Each run below is a few steps of one of 4 hidden systems, one row a step.
In the rows, zero is written as 128.
path 1, E:
[[165 112 182 104 181 130 132 134 140 136 126  76 165 156 120 107 142  82
   99 115 129  86 130 128 144  51 130  84]
 [156 118 147 112 186 140 120 147 137 168 135  80 152 178 103 126 134  84
   93 106 131 109 107 128 155  71 172 110]
 [125 132 139 121 167 133 113 148 110 187 159  86 163 198  82 131 107 103
   90 116 133 140  94 123 139 115 189 135]
 [ 97 156 142 138 132 138 106 149  94 175 178  97 152 167  81 138  69 128
   84 132 148 155  95 129 111 164 159 143]
 [ 93 167 144 156 135 147 137 139  88 154 190  98 133 120  87 144  60 143
   95 139 162 155  99 138  89 200 114 137]
 [120 154 113 166 144 143 147 133 110 125 161 121 108  80  88 145  74 123
  117 132 173 139  99 149  89 200  89 116]
 [147 127  73 159 158 158 149 125 130 115 123 161  92  69  91 147 111 108
  137 125 162 140 107 146 123 181  99 126]
 [159 112  51 130 155 160 119 138 147 112  83 199  86  75  97 136 133 113
  148 114 144 149 119 121 142 169 122 141]
 [131  87  55 119 113 149  97 127 137 122  96 219 105  96 119 112 154 134
  157 136 126 151 126 107 158 154 137 180]]
path 2, L (9 x 28):
[[ 52 177 118 160  38 117 128  98 142 112 155 143 126 175 131 156  99 155
  143 153 142 135 127 115  78 187 131 124]
 [ 99 170 122 182  93 125 157 119 141 116 159 119 104 147 103 175  89 130
  116 141 153 137 106 146  70 196 124  89]
 [156 142 117 158 159 132 175 132 160 118 128 115  99 128  83 163 118  97
  113 107 154 117 105 156  99 147 132  67]
 [188 122 120 117 185 141 162 144 183 116  95 124 104 114 103 141 155  78
  121  97 142  93 129 135 150  81 145  69]
 [167 106 141  85 156 137 128 117 172 122  91 128 137 143 144 104 176  96
  133 115 110  78 154 113 163  49 143  95]
 [ 98 133 183  91  92 108 102 108 137 136 134 103 178 183 165 103 148 131
  121 139 115  92 147  94 138  64 133 121]
 [ 74 154 206 120  95 118 118 116  94 149 177  83 189 178 147 106  98 157
  105 167 127 120 128 113 105 124 109 134]
 [ 95 160 184 145 138 138 127 137  78 151 190  82 166 129 116 125  70 137
   85 147 143 141 108 143  96 162  92 138]
 [136 127 133 137 190 143 135 154  86 149 160  99 135  83  94 120  87 113
   97 123 168 136 104 151 131 154  91 136]]
path 3, M:
[[160 133 115 145 143 126 172 121 192 102  94 124  91 124 113 150 154  86
  134 115 146  84 131 143 118 111 136  55]
 [153 132 105 150 146 143 167 116 184  94  89 158  80  94 117 149 145  99
  153 117 141 106 139 137 115 138  99  74]
 [156 111  70 133 124 150 142 115 166  82  85 190  78  74 121 152 147 107
  167 127 140 116 141 127 131 155 100 118]
 [150  98  38 125 130 148 118 128 149 106  78 212  86  77 115 136 143 115
  162 121 134 141 122 113 157 163 119 145]
 [151  94  49 112 162 158 104 132 125 132  88 200 101  89  96 125 140 118
  140 115 139 160 113 122 161 158 139 162]
 [162  88  68 114 191 163 100 160 113 156 118 166 118  89  84 115 122 106
  117 104 138 165 100 127 175 144 138 172]
 [167  91 114 103 201 161 102 158  86 156 134 144 147  82  98  99 120 106
  101 120 140 142 106 141 174 132 115 169]
 [158  99 150  92 189 149 102 160  86 158 140 117 161  75 124  76 127 115
   96 128 143 127 125 125 168 107  94 161]
 [145 105 166  75 165 134  96 143 101 148 138 119 171  90 144  75 136 121
  111 136 134 111 140 114 172  76  89 158]]
path 4, L (9 x 28):
[[106 117  81 114  68 125  88 112 145 117  94 194 122 150 148 125 156 144
  153 136 116 135 140  96 146 140 153 172]
 [ 56 155  92 151  24 117 107  94 147 124 138 162 129 188 130 151 121 149
  149 142 138 130 129  97 104 173 156 143]
 [ 79 170 102 175  65 117 142 118 143 126 164 142 112 184 107 169  87 136
  125 135 146 140 111 123  73 198 154 109]
 [133 142 100 166 136 131 169 134 150 131 136 128  96 163  94 174 110 106
  113 119 153 123  93 154  97 159 156  82]
 [169 127 110 138 171 133 162 140 174 138 109 115  92 144  87 152 138  76
  108  94 152 107 108 140 137 108 169  69]
 [181 118 123  97 168 133 129 140 176 135  92 118 123 157 114 126 169  83
  123 107 123  95 132 118 157  53 169  85]
 [130 121 168  89 128 116 108 124 154 144 115 104 164 183 145 116 161 112
  123 131 106  99 148 102 160  54 158 112]
 [ 82 145 195 106  97 115 100 118 108 158 161  93 197 201 142 109 122 136
  106 146 120 113 136 100 126  93 139 136]
 [ 88 160 189 124 123 131 108 137  85 167 189  84 179 170 115 113  73 142
   83 146 137 136 118 122 114 143 128 137]]
path 5, B (9 x 28):
[[115 153  92 175 122 137 144 139 131 146 152 121 105 162  78 164  87 120
  106 119 153 151  91 144  91 190 157 127]
 [142 120 102 135 176 145 129 148 119 180 142 118 126 168  64 140 110 105
   93 103 148 145  78 143 133 145 172 135]
 [168  87  87 102 190 154  93 158 123 174 113 147 126 138  92 117 137 101
  112 100 129 151 102 120 178 109 174 162]
 [150  76  72  90 147 146  81 132 128 147  82 190 127 122 128 108 162 125
  140 124 117 147 129  98 193 105 157 179]
 [ 98 115  85 105  70 125  88 109 137 129 100 193 126 145 147 110 147 153
  153 139 116 141 145  91 154 138 151 183]
 [ 56 149 118 123  29 107 101  93 138 121 146 156 151 188 152 134 130 152
  144 141 130 129 137  84 116 155 151 155]
 [ 60 171 170 143  60 115 117 114 133 145 170  99 164 206 134 144 111 142
  117 146 121 114 132 104  93 130 160 129]
 [106 146 187 122 135 118 131 131 136 148 158  64 160 209 126 129 115 115
  100 124 121 100 127 122 117  81 161  91]
 [164 121 168 100 174 127 134 137 158 146 117  80 152 165 132 120 149  94
  113 115 121  81 130 121 154  47 150  84]]
path 6, M:
[[ 95 141 166 113 126 123  94 142 109 182 170  83 176 197 105 115 102 125
   88 128 126 135 107 110 137 115 169 146]
 [115 159 202 132 145 119 132 140 112 163 174  48 167 178 111 128  95 122
   85 127 136 116 118 131 108 103 136  98]
 [102 162 213 126 125 121 153 124 125 121 168  53 159 156 145 134 101 129
  104 137 132  95 134 137  93 105  97  76]
 [ 89 161 193 141  69 104 147  96 149  97 139 100 152 158 170 132 132 142
  134 151 138  79 152 124  83 119 100  88]
 [ 78 161 137 138  32  99 139  81 169  96 123 139 138 179 148 141 141 146
  151 143 135  95 152 107 102 124 125 103]
 [ 84 149  82 152  42 117 125  85 180 107 113 152 114 198 125 170 138 131
  157 135 126 118 135 106  98 148 172 104]
 [107 150  70 168  81 124 140 110 163 131 119 157  97 192  98 180 118 113
  143 126 137 134 107 126  96 177 179 111]
 [122 148  82 175 115 138 155 126 145 125 138 141  91 143  78 167  90 115
  121 131 162 141  93 145  82 195 135 101]
 [104 156 111 174 123 142 158 131 119 119 153 135 105  92  93 155  83 130
  120 139 168 143 110 153  94 207  84 118]]
path 7, B, 9 rows:
[[122 153 122 167 107 124 171 120 173 120 127 117 105 190 105 174 119 108
  125 120 129 107 117 140  82 143 165  67]
 [155 127 113 140 153 124 158 139 164 137 127 110 110 165  86 166 134  85
  105 105 144 113 102 147 116 123 184  71]
 [180 114  85 127 183 142 147 148 174 145 102 142  86 131  87 142 145  84
  120  89 138 127 120 141 136 113 178  89]
 [166 105  51 119 155 136 123 135 178 133  80 183  79 111  95 139 157  98
  138  94 133 131 120 121 157 128 174 123]
 [132 116  47 140 107 133 111 122 164 120  87 200  79 143 107 151 144 118
  160 116 129 143 119 105 135 156 172 148]
 [ 90 129  44 152  77 124 109 110 146 135 113 181 103 178 101 162 127 131
  151 132 129 152 113 104 118 171 181 152]
 [ 84 145  87 144  87 123 107 116 134 155 143 143 132 216 105 157 119 136
  125 130 126 148 105 107 119 161 196 144]
 [102 138 112 128 117 121 100 129 135 173 138 117 151 227 102 145 127 117
  112 119 120 134 103 110 137 115 211 139]
 [135 120 120 102 150 130  98 138 150 164 111 115 143 202 108 128 153 108
  115 104 112 120 115 104 164  75 199 132]]
path 8, E (9 x 28):
[[130 110  60 117  92 131 110 115 177 112  69 204  99 141 134 136 171 116
  171 121 117 128 136  95 151 121 169 148]
 [ 90 119  95 114  50 108  87 109 151 119 105 180 132 168 158 122 152 151
  158 141 118 120 150  80 141 122 161 157]
 [ 69 146 150 120  33 107 102  88 144 118 137 140 166 178 170 114 136 151
  147 161 123 102 154  89 110 116 124 137]
 [ 88 152 193 123  74 103 141  99 149 106 142  99 162 157 171 120 138 141
  128 152 122  91 149 114  95 102  96  89]
 [124 148 187 131 121 115 157 112 166 114 128  74 142 157 144 142 140 105
  123 127 126  72 139 129 107  81 121  60]
 [158 128 146 125 154 119 151 130 177 129 110  87 133 170 119 143 148  82
  114 108 135  88 123 134 131  69 169  63]
 [140 129 117 119 146 124 133 130 158 157 124 103 131 207  91 147 139  94
  105 105 128 116 110 123 137  91 194  90]
 [104 147 114 137 109 126 111 130 135 167 146 111 142 229  92 154 108 117
  113 122 126 135 101 126 116 138 199 131]
 [ 67 176 136 166  81 129 133 124 115 150 180 110 138 187  94 158  75 147
  111 144 140 147 110 126  84 187 158 134]]

Which system made each of these runs?
path 9 (6 x 28):
[[ 69 144 143 127  35 111 105  88 132  97 134 159 157 141 168 125 130 162
  155 167 125 112 154  97 104 136  98 149]
 [ 92 142 185 118  73 109 132  92 141  88 132 125 147 130 174 119 138 146
  140 152 133  87 156 111 103 116  69  98]
 [147 126 172 110 126 119 155 110 164  98 109 115 131 130 154 121 160 106
  134 131 128  74 143 127 133  71 101  69]
 [169 116 136 102 159 128 136 130 181 136  88 110 126 151 128 126 167  85
  124  98 124  83 139 119 148  48 160  74]
 [142 125 127 110 147 128 111 131 167 152 117 109 140 202 111 140 147  93
  116 110 109 112 118 109 151  74 199 112]
 [ 95 153 140 127 106 117  99 127 128 173 148  94 165 228 112 139 112 125
  104 129 124 129 110 103 126 115 194 133]]
 -> E
path 10, 6 rows:
[[131 164 144 150 108 114 179 107 182 103 115 101 119 173 128 165 149 106
  136 130 136  77 130 127  91 110 137  56]
 [146 152 124 151 139 122 178 119 185 110 111 106 108 152 111 165 140  89
  125 106 145  86 123 153 110 113 139  49]
 [168 126  97 145 157 136 175 134 177 118 100 125  80 126  90 156 141  88
  121  93 151 106 113 147 117 132 142  67]
 [170 126  61 137 160 136 150 138 178 114  98 168  78 106  85 158 135  92
  136  99 154 128 118 135 126 143 144  94]
 [144 119  43 145 139 142 138 133 162 119  97 187  70 118  82 156 130 109
  137 101 144 142 107 132 129 171 155 122]
 [121 120  44 155 123 144 119 132 141 139 111 181  86 142  82 155 120 119
  136 113 134 162 102 122 128 184 171 155]]
 -> B
path 11:
[[156  99  50 127 136 146 133 124 176  99  76 206  81  91 117 140 155 110
  167 118 136 122 129 123 145 143 128 124]
 [165  94  47 121 158 155 113 139 156 115  85 194  89  95  93 136 150 109
  141 101 143 147 121 116 165 143 153 140]
 [177  95  70 116 198 167 112 151 126 138  96 176  95  78  83 124 132  96
  126 103 145 155 104 133 172 145 135 142]
 [178  97  87 110 205 157 106 158 105 147 107 156 109  63  92 110 123 107
  114 120 147 146 113 144 172 138 118 154]
 [174  89 128  95 195 150 103 156  96 147 120 133 139  49 117  88 132 108
  108 127 148 146 127 131 178 110  90 172]
 [156  91 140  76 179 144  92 140 103 148 126 133 155  67 134  67 142 114
  111 133 138 132 139 120 178  88  92 164]]
 -> M
path 12 (6 x 28):
[[109 138 115 131 122 125 113 127 133 168 141 115 145 226 103 148 123 104
  116 115 120 133  97 119 124 117 208 123]
 [ 73 174 135 151  88 116 116 130 111 163 178 101 141 204 106 158  85 141
   99 134 139 146 106 119  93 161 168 143]
 [ 77 183 154 177  95 126 147 122 116 129 180 103 133 160 104 149  69 147
  110 144 146 135 111 140  60 195 112 111]
 [108 172 136 178 111 133 177 120 135 106 149 115  97 113 103 167  88 126
  118 125 160 126 114 159  66 190  90  84]
 [146 140  84 164 129 143 165 117 159 101 110 158  80 104  94 163 117 102
  142 120 158 124 105 147 103 176 115  86]
 [157 118  41 143 132 142 139 133 176 117  80 189  64 109  98 158 146 109
  155 108 142 133 129 125 132 158 152 117]]
 -> E
path 13 (6 x 28):
[[117 149 206 115 125 105 141 118 146 127 137  66 169 178 151 119 132 117
  107 130 121  84 143 121 119  62 128  80]
 [116 148 180 132  80 107 153 106 171 110 121  93 145 177 154 139 146 121
  129 135 127  77 144 120 107  84 128  66]
 [109 148 135 139  76 115 156  91 192  90 105 124 120 175 147 156 150 113
  158 137 126  77 149 114  98  99 139  76]
 [120 142  94 153  75 119 151  95 198  95 102 158  99 167 126 173 145 112
  157 127 130  98 137 117 107 141 158  81]
 [129 134  60 159  94 130 156 109 180 105 103 170  82 155 106 167 140 108
  158 119 143 114 121 133 104 168 156  91]
 [134 136  64 170 120 148 162 118 154 107 119 177  77 116  84 167 124 111
  144 118 155 133 110 140 107 189 140 107]]
 -> M
path 14 (6 x 28):
[[131 134 204 105 143 113 139 120 141 124 135  73 165 140 148 111 142 111
  112 132 131  78 145 122 126  68  96  70]
 [122 136 225 100 144 119 127 128 112 131 161  73 187 132 154  98 122 126
  100 138 133  87 144 128 133  83  84 103]
 [115 132 199 107 150 128 116 131  90 138 171  70 192 115 147  93 107 130
  101 155 140 118 133 134 136 105  74 131]
 [117 117 177 112 150 130 111 126  72 138 166  91 172  75 131  87 106 136
  104 150 150 125 138 137 143 122  64 158]
 [131 110 134 109 160 135 109 131  81 141 147 135 151  50 130  96 115 124
  111 147 159 128 129 132 160 138  72 163]
 [148 103 105 109 150 141 103 131 103 123 123 167 128  40 126  93 129 137
  139 141 155 144 140 117 162 148  73 178]]
 -> L
path 15 (6 x 28):
[[ 82 143 109 139 116 142  91 133  83 168 168 133 149 158  88 132  85 140
   99 134 147 170  96 117 126 181 150 179]
 [ 93 146 145 136 144 138 103 145  79 170 186  92 163 142  94 127  72 134
   79 138 153 154 103 132 118 160 126 157]
 [ 98 152 195 125 145 133 119 135  66 160 192  82 180 131 123 110  74 145
   85 148 145 135 115 139 109 140  96 144]
 [ 77 149 208 117 101 128 121 115  82 138 173  91 193 139 146 101 100 150
  111 163 132 119 132 125 114 127  84 157]
 [ 68 151 194 123  66 108 101 105 112 132 154 103 185 177 166 108 117 159
  126 169 114 113 142 101 112 116 115 139]
 [ 72 156 159 120  51 105 108 103 143 138 151 112 168 207 153 129 131 135
  126 145 121 109 143 100 115 110 159 133]]
 -> M
path 16:
[[125 167 159 149 144 124 158 141 120 152 169  70 139 185  91 156  95 112
   91 121 141 127  95 152  93 139 151  85]
 [112 176 189 162 131 124 170 132 124 122 170  64 133 132 117 157  87 127
  101 134 149 110 119 160  74 150  86  68]
 [ 90 165 179 157  78 120 154 100 127  90 151 112 141 117 156 141 110 146
  134 160 145 100 149 130  73 154  59  95]
 [ 65 144 137 146  33 113 116  79 142  93 126 164 136 145 158 136 130 159
  158 158 137 114 149 105 105 160  97 131]
 [ 69 138  83 134  41 118  95  94 142 119 125 178 123 180 135 143 135 155
  147 142 122 137 135 101 116 164 157 160]
 [ 92 135  69 152  87 136 112 120 138 150 132 154 119 193  97 154 112 130
  129 124 129 158  99 116 117 172 195 156]]
 -> M
path 17:
[[ 70 131 129 110  60 112  73 108 123 153 138 151 158 195 139 117 133 154
  135 138 116 129 131  83 141 122 180 172]
 [ 66 168 128 146  70 122  99 116 109 158 180 127 150 204 114 139  84 150
  113 147 137 143 110 111  92 176 160 162]
 [106 159 116 161 130 136 127 136 107 158 175 113 131 164  73 150  76 124
   92 129 155 155  90 139  99 190 156 123]
 [158 120  85 143 185 147 133 151 129 160 131 128 108 136  64 148 109  90
   95 100 151 144  79 145 132 149 169 114]
 [186  99  76 102 198 143 119 157 159 152  95 150  94 126  86 129 155  83
  118  83 134 130 108 117 169 101 179 120]
 [159  89  96  86 146 129  97 128 163 142  84 157 125 163 129 117 179 103
  137 108 105 118 136 101 180  73 182 140]]
 -> L
path 18, 6 rows:
[[158 106  81 121 202 157 106 150 106 166 128 145 115 113  81 129 114 103
  103 103 143 162  94 133 158 155 154 160]
 [163 115 127 117 195 148 122 162  85 160 145 106 142  84  94 116 100 102
   95 125 158 140 106 146 156 134  98 143]
 [143 116 172  99 171 132 117 143  87 145 155 109 163  68 131  83 119 119
  108 137 156 114 134 133 151 103  77 154]
 [131 106 174  82 135 137  87 121 103 128 129 125 172  95 157  79 138 134
  125 153 133 110 152 102 158  78  79 154]
 [122 108 152  70 117 128  72 123 131 141 114 140 167 140 160  78 157 127
  126 134 111 115 152  82 171  57 129 154]
 [140 110 135  87 134 134  99 131 157 158 103 129 149 189 136 106 163 110
  125 121 109 105 134  94 165  64 184 130]]
 -> M
path 19 (6 x 28):
[[118 162 206 132 146 125 156 132 135 135 162  43 158 154 125 134 107 125
   90 123 137  96 125 140  96 102 108  73]
 [ 99 166 198 140 101 116 163 111 147  99 149  90 144 144 154 135 123 132
  126 143 143  81 156 132  82 117  89  67]
 [ 89 144 147 137  46 108 137  86 176  86 121 140 134 147 161 137 142 136
  150 149 134  83 158 106  98 121 102  94]
 [ 81 144  86 142  46 113 128  90 178 100 103 170 111 174 138 158 150 135
  164 139 122 114 139  97 108 142 154 114]
 [102 140  62 161  78 124 130 107 167 120 113 170  95 187 106 174 128 119
  151 119 130 137 113 115 105 164 186 120]
 [120 132  72 166 117 132 146 126 145 133 128 156  88 164  78 169 107 110
  124 112 151 146  94 141 107 189 168 111]]
 -> M
path 20 (6 x 28):
[[149 129  93 147 153 125 146 143 143 154 126 126 100 171  70 159 112  94
  104 101 150 133  89 139 126 143 179  92]
 [110 139  74 162 120 135 123 133 136 145 139 153 109 184  79 164 104 121
  121 120 139 160  86 122 114 179 179 144]
 [ 71 152  78 172  69 129 113 119 121 134 152 150 111 154  92 162  91 147
  129 137 146 154 109 117  96 215 146 150]
 [ 69 157 100 172  64 132 129 103 122 103 152 169 108 117 125 160  90 159
  143 145 159 140 123 120  83 216 100 140]
 [ 96 142 103 155  74 123 147  96 151  84 121 168  99  84 131 150 118 137
  151 147 165 116 135 129  97 186  76 114]
 [142 122  87 134 107 131 143 109 177  82  84 190  85  84 144 137 150 119
  162 137 141 108 146 126 123 147  93 103]]
 -> E
